[[ 40  35  23  41]
 [ 39  36 -27 -31]
 [-38  -1  24 -10]
 [ -9  35   9  17]
 [-34  -3 -23 -31]
 [-30 -40  -4   7]
 [-20   2   8 -31]]
:
[[ 23  41  40  35]
 [-27 -31  39  36]
 [ 24 -10 -38  -1]
 [  9  17  -9  35]
 [-23 -31 -34  -3]
 [ -4   7 -30 -40]
 [  8 -31 -20   2]]

[[-14  -3 -12   2   1   3  14 -12   3  23  13  -7]
 [ 18   1  15  26   7   2 -18  -5   3 -33  -9  -9]
 [-12 -16  10   2   0   7  -6  -9  -4 -10   8   7]
 [-23  10  -2   8 -10  -6 -22  11 -12  -5  -4 -18]
 [ 13  12 -11  -8   1   1  22 -23 -17 -17  -9   2]
 [ 14   6  10   8   2   8  21  24   1   9  10  -6]
 [-12  -4  16  23   3   0  17 -12   5   0  -1   1]
 [-24   4  -6  26   2 -16  16  10  -4 -13 -10  -8]]
:
[[ 13  -7 -14  -3 -12   2   1   3  14 -12   3  23]
 [ -9  -9  18   1  15  26   7   2 -18  -5   3 -33]
 [  8   7 -12 -16  10   2   0   7  -6  -9  -4 -10]
 [ -4 -18 -23  10  -2   8 -10  -6 -22  11 -12  -5]
 [ -9   2  13  12 -11  -8   1   1  22 -23 -17 -17]
 [ 10  -6  14   6  10   8   2   8  21  24   1   9]
 [ -1   1 -12  -4  16  23   3   0  17 -12   5   0]
 [-10  -8 -24   4  -6  26   2 -16  16  10  -4 -13]]

[[-23  31  -4   7  17 -14 -29 -12 -18 -25  19 -11]
 [ -7 -30  13 -26 -16 -16  27  12  22   0 -29 -17]
 [  3  14  20  10  -8   4  28  28  20   5   3   0]
 [  7 -12   9 -14 -25 -10  31  15  23  16  -5  -1]
 [ 26  15 -22  11 -23  23  -8 -16 -14  22  19  22]
 [-37  17  23 -15 -24 -40  12  21  17 -34   1 -31]
 [-13 -30  13 -14  23  -9   6  16  12 -15 -24 -12]]
:
[[ 19 -11 -23  31  -4   7  17 -14 -29 -12 -18 -25]
 [-29 -17  -7 -30  13 -26 -16 -16  27  12  22   0]
 [  3   0   3  14  20  10  -8   4  28  28  20   5]
 [ -5  -1   7 -12   9 -14 -25 -10  31  15  23  16]
 [ 19  22  26  15 -22  11 -23  23  -8 -16 -14  22]
 [  1 -31 -37  17  23 -15 -24 -40  12  21  17 -34]
 [-24 -12 -13 -30  13 -14  23  -9   6  16  12 -15]]

[[-13 -28   7 -14]
 [ 12  31  -1   2]
 [ 12  15  -2  31]
 [  9  30  18  -6]
 [  0  12  23 -12]
 [  9   8  -9  33]]
:
[[  7 -14 -13 -28]
 [ -1   2  12  31]
 [ -2  31  12  15]
 [ 18  -6   9  30]
 [ 23 -12   0  12]
 [ -9  33   9   8]]

[[ 37  19 -19  36  23 -30 -11  34]
 [ 27   6 -11  17  11 -14   1  29]
 [ 28   9 -16  23  14 -22  -6  29]
 [  6  28   1  31  18 -12 -19  -6]
 [-19  10  22   6 -17  24   1 -20]
 [ -5  27   9  27   8  -1 -17 -16]
 [ 15  -1   1   9 -11   5  11  23]
 [ 38  26 -21  43  29 -35 -18  31]
 [ 26  13 -14  29   6 -20  -8  27]
 [-18  -6  25 -14 -20  36  19 -13]]
:
[[-11  34  37  19 -19  36  23 -30]
 [  1  29  27   6 -11  17  11 -14]
 [ -6  29  28   9 -16  23  14 -22]
 [-19  -6   6  28   1  31  18 -12]
 [  1 -20 -19  10  22   6 -17  24]
 [-17 -16  -5  27   9  27   8  -1]
 [ 11  23  15  -1   1   9 -11   5]
 [-18  31  38  26 -21  43  29 -35]
 [ -8  27  26  13 -14  29   6 -20]
 [ 19 -13 -18  -6  25 -14 -20  36]]

[[  5  32 -13]
 [ -5 -33   1]
 [  8  15  16]
 [  4 -22  20]
 [  5  24 -10]
 [  6 -15  25]]
:
[[ 32 -13   5]
 [-33   1  -5]
 [ 15  16   8]
 [-22  20   4]
 [ 24 -10   5]
 [-15  25   6]]
